Each path below is one point turned by a fixed rotation once a step. After each direction that follows a path, write how fast that rotation turns it, in degrees each step (0 if it stays still).
Each turn is a multiple of 5 degrees from 10 to 175, or 0.
Each row of a path follows its step; steps can be skipped.
Rotation 1:
step 0: [ -4  -2  -9  -6   2   7   2  -4  14  23  16  -4   2  12  10   2   7  25
   1  -6   5  19 -48   8 -16  -7   4  -8  -6   6 -19  -1   3  10  13   1]
step 1: [-10  33   9  -3  -2   7  -2  11  17 -17   0  -2  11  12   1  31   1  11
  14  -6   2  -2   6  10 -44   3   3  -1   2  10   0  -1   7   7   0  -8]
step 2: [-18   4  -2 -28   6  24  15   4   2  -2  29  22 -23  -5   7   9   5  12
   5 -10 -14  -3   0  12   3  12  -8  -8 -18  -6  -3 -23   6   9  -1 -10]
step 3: [  4 -13  10  -1  11  27  -9 -13  31  12  13  -6   5  -9   6  10  -7  24
  -3  -4   2  -7   9  11 -14  10 -34   7  23   0  13   4  -8   0  -1  -2]
step 4: [  1  12  -2 -14  -6  -2 -13  19   2  21  12   5   3  14 -14 -18  17  11
  -9 -17 -14   4   4  11 -23 -17 -28  -3   6 -23  -9 -18   0  -2   2  12]
step 5: [ 10  -2   0 -17   5   8   3 -10   5 -15  16   4   9   5 -15  -2   8 -21
  -6  12  10 -31  26  21 -27   0 -16  16 -11   6  -9  -2   8 -10  -4  -7]
step 6: [  3 -21   3 -14  -1  -2  12 -13  -7  -3   8  18   4 -11 -19 -13  -8   4
  -4  -6 -26 -12  33   3  14  -7  -8 -12  15 -22  12  -7  19  12   2   6]
step 7: [ 12 -12   7  -7  -8  16 -15 -19   4   3  14 -28   2  -8 -10 -29  -6  -3
 -21  -1  24  -3  12  -6   6 -16  -2  12   4 -17  -2  15  -8  -3 -12  19]
step 8: [  2 -20   0   0 -17 -38  -1  -4  -9  10  -7   7   3  12 -21 -17  -1 -11
   3  -7  -2 -16  -9   0 -25 -14   9  11   4 -16  -8  20   8  14   4  12]
step 9: [  3  -5   4   0  -2   8  16   6  -6 -27  10  -5  23  -1 -28  -4   1 -10
   3  -2  17   0  14  -4   8  -3  42  15 -20  -2   1   6  16   3   6   5]
step 10: [-11 -17  14   6 -22   7  17 -11 -22  -3  -6  12  -6  -8  15   1 -14   3
   4 -12  -4  -8   6 -13  13  10  21   7   1 -17   3  23 -18  28 -11   0]
step 11: [ -2 -22   8  10  12   1 -12  20  12   2  -4 -20   2  10   0 -15   0  14
   2 -19  18  10 -28 -14  16  11  16  26  -1 -14   4  13   0   6   4  -5]
[ -3   0   0  -6   2  -1   4  -9  -7   4   2   4 -10   1   6  -6  -1  -4
   0   0   4  -6  -6   5  -1   1  -2   8  -3   4  -5   3  -6  -2  -1  -5]
135
[  1   0   4  -2  -2 -12   0 -13   3  -8   2  -2   2   0  -6  -2  -5  -3
  -5   6  -3   2  -1  -4   5  -7   0  -1   2  -1  -8  -4  -1  -1  -1   2]
35
[ -6 -10   1   7  -2   7  -4  -1  -4  -4   5  -6  -4   2   2   3  -6   1
   3  -3  -2  -6  -3   7   7  -5   0  -4   6  -1   3  -6  -3  -3  -3   3]
95
[  1  -5 -12   0  -1  -1   5   4  -3  -8  -3  -2  -2  -7  -5  -5   0  -2
  -4  -3   5  -4   1  -3  -2  -6  -1  -1   2  -4   3   6  -8   1   9  -2]
25
